In the rows, 128 means zero.
Named turns come first, each shown by rows before and after it. Which turns, in which order, take the first row of each pair that follows to the second? Write the first one first, as in the answered first pair.
turn q_989:
[144 132 131 117 173 105 131 165 107 151 142 123 168 117 142 120 135 130
 124 159 120 113 163 132] => [155 133 124 119 176 107 125 160 112 148 133 122 166 109 146 132 138 131
 133 152 128 107 163 134]
[178 150  70 123 180 155 112 114 103 126 176 127  99  93 109 170 151 181
 120  95 138 128 102 136] => [161 136 119 116 132 137 103 114 152 105  41 112 116  94 149 159 143  88
 175 111 175 132 119 181]
[103 114 153 104 145 127 147 185 162 116 146 107 157  86 112  97 130  85
 108 171  85  97 161 120] => [131 122 117 107 170 140 140 180 151 117 185 113 148  72 104 124 139 122
 100 155  83  85 153 108]
[114 144 143 112 154 109 131 150 141 144 158 115 112 116 125 101 131 135
 126 147 122 128 154 138] => [138 146 120 112 164 116 119 144 143 140 158 117 109 101 130 124 139 146
 136 134 131 119 150 138]
turn q_932:
[181 153 105 126 145 129  98 125 131 127  72 120 149  86 147 168 143 139
 161 114 178 100 136 174] => [133 144 131 142  94 134  97  81 119 126  68 131 131 125 140 172 124 153
 146 109 188 140 112 191]
[123 130 124 129 113 149 129 104 143 107 118 122 118 133 116 138 120 114
 119 117 134 120 113 111] => [130 138 112 130 135 147 129 107 124 120 150 127 127 130 111 141 118 144
 109 118 128 117 118 112]
[ 79 116 174 124  68 124 150 119 152 129 127 122 104 173 145  96 119 135
 113 124 102 160  89 112] => [141 139 125 115 161 115 152 164 123 155 196 123 137 131 140  99 135 183
 103 132  80 117 121 101]
turn q_865:
[152 136  82 145 131 153 119  89 123 121 171 149  93 115 112 186 131 185
 112  91 120 123  90 104] => [148 132 102 122 162 135 154 162 141 129 185 126 111 101 102 117 148 131
 100 125  75  94 120  60]
[120 112 142 124 135 122 124 108 172 100  58 122  83 115 135 121 138  96
 149 144 171 105 130 132] => [132 114 126 128 139 131 114  94 166  97  68 130  75 110 134 144 140 118
 149 131 180 104 121 131]
[104 145 136 124 147 127 142 148 159 152 135 146 147 131 125 115 103 146
 117 149  93 111 148 132] => [ 93 144 146 129 130 126 135 129 156 152 119 151 149 144 130 124  93 149
 121 148 107 126 143 152]
Then:
Between the rows of a pair lie two turns.
[137 109 146 146 172 132 138 135 126 137 141 127 133 167 162 118 182 124
 132 113  84 149 134 120] => [127 110 152 156 152 133 129 110 121 135 124 135 131 179 169 135 173 134
 139 108 100 164 126 142]  q_865, q_865
[142 140 105 150 149 134 122  98 106 132 148 146 130 141 118 167 127 196
 123 110 140 147 134 151] => [156 142 110 145 152 125 115 105 120 128 104 141 146 128 137 167 130 169
 148 115 157 137 150 172]  q_989, q_932
[122 127 146 128 134 119 143 145 124 131 135 125 139 132 135 110 115 122
 128 149 119 118 141 127] => [122 131 136 136 131 126 134 121 108 135 151 134 133 141 132 129 107 152
 122 138 126 131 130 136]  q_865, q_989
[106 123 130 123 120 151 116 103  87 161 177 151 123 137 115 130 104 167
  90 119 138 145 115 107] => [ 92 105 154 117  72 155 114 103 134 132 104 135 104 135 129 125 108  96
 117 117 152 147 107 100]  q_932, q_932
[139  90 160  96 119 102 145 146 159 133  99 143 171 167 140  98 103 106
 110 111 152 152 155 137] => [162  98 144  90 149  99 146 164 155 140 117 141 181 153 140  96 112 115
 111 113 147 135 167 133]  q_932, q_932
[171 118 116 135 156 125 123 156 156 139 102 122 147 114 139 140 136 113
 142 126 144 100 154 122] => [132 117 138 135 155 118 148 166 134 158 154 126 147 143 117 102 127 132
 104 143 111 115 152 106]  q_989, q_989
[140 113 122 137  81 106  84 124 193  78 105 100  86  72 153 118 150  61
 213 123 180 137 156 149] => [105 126 110 165  74 114  77  57 113 110 203 138  80 125 123 148 121 186
 159 107 176 188 127 177]  q_865, q_932
[137 132 122 124 153 119 129 147 132 125 124 124 139 126 125 112 135 119
 126 146 119 108 150 123] => [115 131 139 134 133 114 127 124 117 132 117 133 144 149 127 114 120 134
 121 148 128 130 147 148]  q_865, q_932
[142 116 131 125 123 142 129 121 129 133 153 130 106 136 125 140 127 138
 123 128 128 140 126 131] => [133 114 148 120 123 133 138 136 133 136 147 126 116 138 126 118 127 121
 121 140 119 138 135 130]  q_865, q_865
[133 118 139 116 149  97 137 172 121 109 171 126 137 140 100  85 133 100
 102 160  89 113 156  99] => [107 117 150 127 128  99 136 146 106 115 181 134 130 166  92  89 120 121
  90 157  91 137 143 109]  q_932, q_932
[202 131  99 120 184 117 112 133  87 168 142 155 197  93 129 156 146  97
 143 133 130 100 167 142] => [162 126 141 116 169  99 133 150  85 179 134 149 212 119 125 109 136  71
 131 160 112 113 180 147]  q_865, q_989
[106 107 133 129  95 148 130 102 142 102 122 138  81 136 127 125 125 114
 123 106 135 139  93 103] => [142 123 103 125 154 142 133 125 115 123 181 141 101 116 118 124 135 156
 108 111 116 117 110  94]  q_989, q_932
[156 124 128 136 150 131 107 135 148 125 117 135 155 105 146 139 125 133
 144 119 134 106 147 138] => [112 116 157 145 106 131 111 108 144 122 104 140 144 139 141 132 107 131
 135 120 138 138 130 149]  q_865, q_932
[182 129 103 116 164 128 126 120 116 110 145 155 117 123 116 150 113 129
 135 129 123  95 112 113] => [126 117 162 112 129 108 150 132 122 116 117 147 133 158 113  97  98  88
 128 160 107 118 123 122]  q_989, q_989
[151 117 140 105 171 110 130 155 123 101  79 122 145 108 116  63 119  83
 165 132 111 118 165 121] => [124 129 143 130 156 106 115  93  65 124 109 153 154 150 112  95  89 166
 144 123 130 162 149 178]  q_865, q_932
[125 148 130 138 124 142 115 115 130 115  98 111 141 127 147 159 122 104
 150 111 164 132 140 160] => [143 155 102 137 163 146 121 130 107 131 165 115 142 117 128 160 130 145
 128 107 142 119 142 136]  q_932, q_865
[140 158 116 103 123 118 118 111 151 125  65 130 146 140 146 129 104 141
 159 159 110 112 165 177] => [113 159 118 113 112 123 119  89 123 137 109 142 136 167 126 133  90 184
 132 154 101 136 151 179]  q_989, q_865
[175 140 108 139 131 127 110 114 126 124 111 118 133 108 133 169 142 140
 135 132 131 139 131 149] => [121 129 155 142  91 119 128 112 128 126  95 114 133 143 126 131 127 114
 124 151 119 166 131 152]  q_932, q_989
[147 137 112 125 130 136 136 141 122 126 158 133 124 115 121 133 139 129
 125 107 122 125 130 112] => [113 133 149 126 104 122 143 137 126 130 120 132 139 138 128 110 124 105
 131 125 128 142 138 138]  q_865, q_865
[169 144 109 113 145 138 133 163 122 141 137  94 137 123 138 155  92 159
 116 131 100 100 134 139] => [149 130 122 118  93 151 124 139 148 115  89  90 110 133 146 170  87 126
 134 118 120 115 113 139]  q_932, q_865
[ 87 108 127 141 100 152 140 137 192 113 117 120  91 144 129 115 164  81
 124 127 122 132  94  96] => [134 121  95 130 162 146 140 173 180 124 154 116 112 111 130 115 180 100
 123 129 109 100 118  87]  q_932, q_932
[ 96 106 193 142 107  94 154 153 105 138 111 121 101 112 138 124 137 114
 107 102 124 135 122  95] => [104 111 171 152 109 105 142 126  88 139 134 135  91 114 134 155 132 155
 101  85 135 143 106 102]  q_865, q_989
[124 142 110 138 109 131 135 115 119 135 132 129 155 141 145 130 130 135
 118 110 135 146 130 153] => [125 137 115 135 100 132 134 121 135 126 110 123 151 135 150 129 135 112
 129 111 139 141 131 150]  q_932, q_932
[132 130 154 118 147 117 131 141 115 132 117 132 177 134 129  86 127 109
 154 153 117 131 171 155] => [123 131 154 123 145 117 130 134 100 139 133 138 177 144 123  87 119 127
 144 154 115 142 167 162]  q_932, q_932
[137 122 136 125 117 127 115 140 131 115 124 119 120 102 162 112 134 110
 157 113 153 124  80 107] => [110 119 153 130  99 123 120 126 121 121 127 123 121 123 157 104 122 119
 147 117 152 144  75 118]  q_989, q_865
[152 148 146 121 126 131 114 149 137 129  94 145 141  98 136 155 135 107
 171 114 144 116 145 154] => [106 147 178 124 125 117 138 158 105 154 144 149 155 134 112 111 121 129
 132 138 110 139 149 152]  q_989, q_932
[155 127 133 118 147  96 127 162 177 126 112 129 136 109 158 126 145 107
 120 116 149  78 140 108] => [133 127 141 117 152  93 143 170 155 140 164 133 135 126 136 103 140 131
  89 125 122  89 137  92]  q_989, q_989
[109 108 132 122  78 148 138 123 165 114 117 113  91 131 121 110 112 102
 131 126 129 128 110  93] => [100 110 133 122  84 147 142 127 154 120 143 117  92 139 110 102 110 119
 115 129 116 132 108  87]  q_989, q_865
[148 130 125 146 139 110 129 135 110 140 121 121 148 109 137 157 132 123
 152 138 127 110 135 149] => [132 131 129 153 128 111 129 120  96 145 133 128 145 125 132 160 124 142
 144 136 127 124 128 158]  q_932, q_932
[134 187 158 132  94 169 129 106 118 125 145 163 110 161 129  85 138 133
 126 145  86 161 120 144] => [170 192 123 135 106 184 109  92 122 113 137 168 100 138 138 125 145 148
 143 123 105 148 112 147]  q_865, q_989
[146 139 111 123 172 128 130 167 120 144 169 119 143 102 137 107 128 141
 126 132 104 107 145 108] => [108 118 137 137  83 147 111 106 148 111  91 123 105 130 151 138 115 105
 150 111 145 145 105 125]  q_932, q_865
[156 121 134 129  90 133 138 134 147 116 135 113 130 137 116 134 123 121
 121 128 110  84 117  99] => [147 123 138 130  90 131 142 134 137 122 149 115 132 145 110 127 119 131
 112 133 105  90 117  99]  q_865, q_989
[110 123 121 108 131 135 131 117 109 135 104 143 138 129 153 130 121 121
 128 139 113 127 119 162] => [131 128  96 105 151 144 130 125 108 134 131 143 130 114 147 139 130 132
 123 131 107 115 115 141]  q_865, q_865
[130 127 107 135 183 106 123 118 122 128 166 114 104 131 137 202 129 149
 103  96 125 130 132 125] => [ 89 118 162 124 169  78 149 156 135 136 132  98 132 148 140 137 121  91
 103 136 104 134 162 132]  q_865, q_865
[124 104 164 122 116 121 117 123 101 167 136 108 163 156 119  97 138  98
  79  90 116 158 138 134] => [180 111 117 124 133 134  89 110 113 152 111 110 155 118 136 151 149 106
 111  64 147 137 134 143]  q_989, q_989
[149 125 145 112 150 122 105 100 139 103 119 115 115 132 116 141 121 124
 118 118 110 116 135 133] => [141 125 151 113 142 121 105  95 139 103 115 115 115 138 115 138 117 123
 117 119 113 122 134 139]  q_989, q_865
[109 103 146 139  84 132 146 106  70 137 182 154 133 187 104 114 107 173
 112 100 114 144 124 132] => [153 101 133 138  70 136 115  94 113 109  76 147 135 153 149 159 113 124
 177  85 170 126 130 167]  q_989, q_989
[139 147 111 125 112 147 127 110 142 107 140 134 106 149 134 160 120 143
 118 101 133 130  93 130] => [127 142 136 109 127 133 153 159 156 114 140 116 123 145 130 106 129  99
 111 130 102 113 116 108]  q_865, q_865
[120 136 149 134 128 139 119 136 112 130 122 142 117 142 102 126 134  99
 129 126 129 161 110  85] => [135 138 141 129 142 138 119 149 118 129 121 138 121 129 106 122 142  89
 134 128 126 149 117  79]  q_932, q_932
[111 106 138 109 147 120 141 134 106 135  84 126 165 117 134 116 132 132
 166 161  84 164 150 155] => [137 112 112 112 160 128 126 119 100 132  87 132 163 103 139 149 136 153
 173 147  99 157 145 163]  q_865, q_932
[ 94 124 147 137 121 125 117 103  99 111 172 132 116 151  97 133 108 165
 100 134 146 141 128 132] => [148 130 108 122 163 134 114 138 121 103 178 121 114 104 100 142 134 146
 114 126 141  99 139  98]  q_989, q_865
[113 152 122 148 123 123 152 126  95 154 157 152 121 169  93 100 125 161
 123 155  94 148 122 140] => [127 147 140 136 115 109 148 147 134 140  75 136 137 147 123  90 131  92
 165 167 116 130 146 158]  q_932, q_865
[134 131 120 135 125 122 115  87 102 137 124 140 132 135 130 162 119 173
 137 120 145 143 133 161] => [159 137 116 125 157 111 119 121 107 143 119 132 154 113 139 149 127 157
 146 132 140 118 157 162]  q_989, q_932
[126 122 152 115  72 136 133  87 112 108  87 125  69 136 147 130 134  74
 106 110 144  96  86 128] => [152 141 124 108 147 127 151 129  71 142 185 130  95 121 124 108 144 130
  68 123 103  72 109 106]  q_989, q_932
[119 140  81 140 120 149 144  70 117 125 168 202  84 120 110 162 114 192
 104 107 114 133  72 102] => [ 77 129 150 110 129 112 192 154 143 137 144 172 122 128 108  54 118 100
  95 168  65 118 121  81]  q_865, q_865
[159 132  96 116 173 141 114 153 121 127 128 123 114  82 126 146 140 138
 121 114 151  91 128 112] => [ 74 112 157 126  93 141 131 124 125 120 108 126  89 141 112 116 117 115
 100 124 144 141 100 114]  q_932, q_989
[166 139 116 150 127 154 153 131  73 130 144 153 150 133 132 124 123 172
 148 162  95 134 147 177] => [162 137 125 145 132 149 162 149  78 131 145 147 155 130 129 104 125 158
 146 170  84 128 154 169]  q_865, q_865
[142 124 122 106 144 109 104 111 141  96  92 129 136 105 163 147 122 128
 185 128 156 121 135 137] => [ 97 128 154 106 155  90 131 128 102 129 154 135 157 141 137  96 107 158
 142 158 117 141 146 138]  q_989, q_932
[118 113 128 119 105 138 150 142  93 130 145 111 121 157 141 129 108 140
  92 109 106 170 112 129] => [133 115 140 108 124 122 155 174 110 131 109  97 146 141 157 107 116 101
 114 125 107 149 140 139]  q_932, q_865
[115 154 116 116 146 137 136 134 140 137  94 132 159  87 115 100 141 123
 142 126 149 114 122 134] => [110 160 112 122 154 137 137 125 116 148 125 141 164  96 108 103 135 157
 127 124 146 124 120 140]  q_932, q_932
[120 149 166 103 135  86 134 167 145 130  82 120 143 125 116 115 111  90
 154 163 124  97 152 142] => [128 164 142 124 146  92 114 121  97 150 124 147 151 140 114 162  95 175
 145 145 143 120 140 181]  q_865, q_932
[152 124 128 135 135 100 116 125 104 134 134 135 152 118 152 128 141 150
 121 133 149 135 139 137] => [157 119 125 133 120 105 111 121 122 121 107 130 139 110 158 137 146 130
 134 125 160 130 132 131]  q_932, q_865
[ 92 114 100 131 122 148  82  77 148 134 149 120 121 176 124 127 108 156
 109 119 125 152 114 109] => [142 116  93 113 157 135  77 124 183 126  94 101 146 131 152 116 127  96
 149 132 133 110 150 111]  q_932, q_989
[ 99 120 173 131  82 118 147 137 160 116 100 118 111 137 116  72 137  83
 114 139 117 137 118 121] => [139 124 128 123 124 132 148 161 162 116 153 115  98 104 102  83 159 103
 104 124  97 105 117  77]  q_989, q_932
[106 116 145 138 114 128 131 127 134 111 103 126 139 139 121 103 126  88
 130 129 116 127 133 117] => [ 97 119 138 148 110 136 126 102 114 117 130 139 130 155 111 119 118 128
 117 119 119 144 118 121]  q_865, q_989
[ 91 140 130 116 104 130 137 149 122 120 126 149 144 133 144 107  99 128
 127 158 135 136 137 143] => [124 149 100 113 136 135 131 159 114 123 150 152 148 112 144 124 109 149
 127 149 136 119 142 137]  q_932, q_989
[111 126 124 129 115 142 103 105 154 115  95 125 101 150 113 145 126 104
 146 111 137 127 109 105] => [101 128 119 129 126 145 115 108 134 125 144 130  98 159  94 136 125 132
 122 110 118 131 103  88]  q_989, q_989
[168 116  91 105 157 120 116 146 156 109  84 106 155 114 157 105 144  96
 175 168 172 123 152 178] => [119 117 106 130 111 129 108  82 118 118 104 131 140 167 143 128 116 155
 151 156 186 176 122 209]  q_865, q_932
[120 130 134 137 164 119 125 134 105 153 155 136 153 130 121 128 124 159
  96 146 115 137 136 147] => [ 86 118 161 141 112 124 123 110 125 137 113 134 132 150 126 128 115 128
 105 143 128 159 118 151]  q_932, q_932
[123 131 140 136 112 120 118 109 131 129  88 128 143 139 149 127 109 116
 150 137 146 135 138 163] => [138 137 127 123 158 114 136 154 124 145 139 120 154 122 135  99 122 121
 134 149 111 110 156 132]  q_989, q_932
[167 119 110  92 160  96 145 176 150 127 175 106 114  92 129 128 170  85
 129 131 117  87 113  86] => [104 113 172 118  82  79 125 105 135 128  86 123 130 151 156 143 126  80
 150 137 171 151 104 179]  q_865, q_865
[126 125 142 120 136 113 131 137 108 151  96 144 143 135 133 122 117 121
 145 159 126 113 149 186] => [131 121 139 112 139 116 139 158 126 144  96 134 136 124 130 109 128  95
 144 162 115 101 151 162]  q_989, q_932
[156 115 111 130 134 138 110 134 139 117 142 142 113  82 129 163 127 122
 123 130 136  94 133  92] => [ 97 115 151 145  99 129 118 102 107 132 149 156 121 134 121 149  97 151
 103 143 137 141 125 127]  q_989, q_932
[133 143 103 158 124 123 110  95 110 126 107 148 152 116 146 162 106 160
 151 111 162 139 116 179] => [134 127 102 146  99 137 118 116 159  97  77 129 118  98 145 153 125  98
 162 105 156 121 103 129]  q_865, q_932
[167 137 114 121 157 128 138 157 143 116 117 128 138  95 136 136 154 108
 145 125 116 100 138 129] => [127 133 143 121 149 119 160 167 129 131 149 128 141 121 119  97 145 112
 117 145  89 117 139 119]  q_989, q_989
[147 125 122 141  88 140 118  94 141 114 114 147 120 139 145 149 132 134
 152 120 144 130 118 133] => [119 125 136 139  90 137 135 100 122 128 161 149 121 160 126 121 126 153
 121 132 117 141 118 117]  q_989, q_989
[116 118 124 148  89 158  99 112 103 105 117 123 125 145 123 157 113 148
 144  96 110 167 107 149] => [152 114  98 134 115 166 105 147 131  93 125 109 112 107 120 155 138 120
 151  90  96 131 113 105]  q_865, q_932
[ 89 129 148 142  95 129 129 113 134 131 125 118 119 164 110 126 115 114
 117 129 123 149  95 113] => [136 136 106 143 115 145 107 102 141 120 121 122 112 131 123 171 126 130
 137 105 145 130  90 115]  q_989, q_989
[168 124 110 131 122 142 120 128 167 111 101 118 103 100 140 150 145  98
 150 103 133 104 107 115] => [149 127 104 137 130 149 132 119 136 125 174 129  92 121 113 145 139 148
 110 100 108 119  92  93]  q_932, q_865
[121 126 134 113 115 143 132 128 134 119 152 119 109 118 115 104 143 120
 120 123  99 131 107  94] => [129 130 122 117 121 146 127 119 125 120 163 124 106 116 115 116 141 141
 118 116 103 131 105  98]  q_865, q_989
[123 138 159 121 101 114 103 127 161  96  82 104 142 128 126 128 134 101
 113  98 141 153 130 148] => [ 99 140 157 131 100 118 109 113 130 110 141 114 132 149 105 125 125 147
  78  97 123 172 115 139]  q_989, q_865
[163 144 144 147 154 124 103 156 113 136  80 124 157  99 138 159 112 116
 134 138 153 125 142 161] => [132 145 152 147 164 121 126 166  83 156 153 130 154 124 107 129 106 150
  90 150 115 138 138 138]  q_989, q_989
[133 106 103 138 101 128  70  87 123 108 100 138 102 120 159 185 135 136
 147  71 176 109 108 146] => [158 109  88 129 128 126  70 111 128 109 106 132 113  99 162 182 146 131
 153  75 171  88 121 138]  q_932, q_932
[116 118 167 124  99 119 126 182 135 146  96 134 151 134 122 116 128 127
 135 144 135 136 146 136] => [141 130 130 130 129 127 117 169 106 157 149 147 148 127 113 146 130 187
 122 128 134 133 139 134]  q_932, q_989
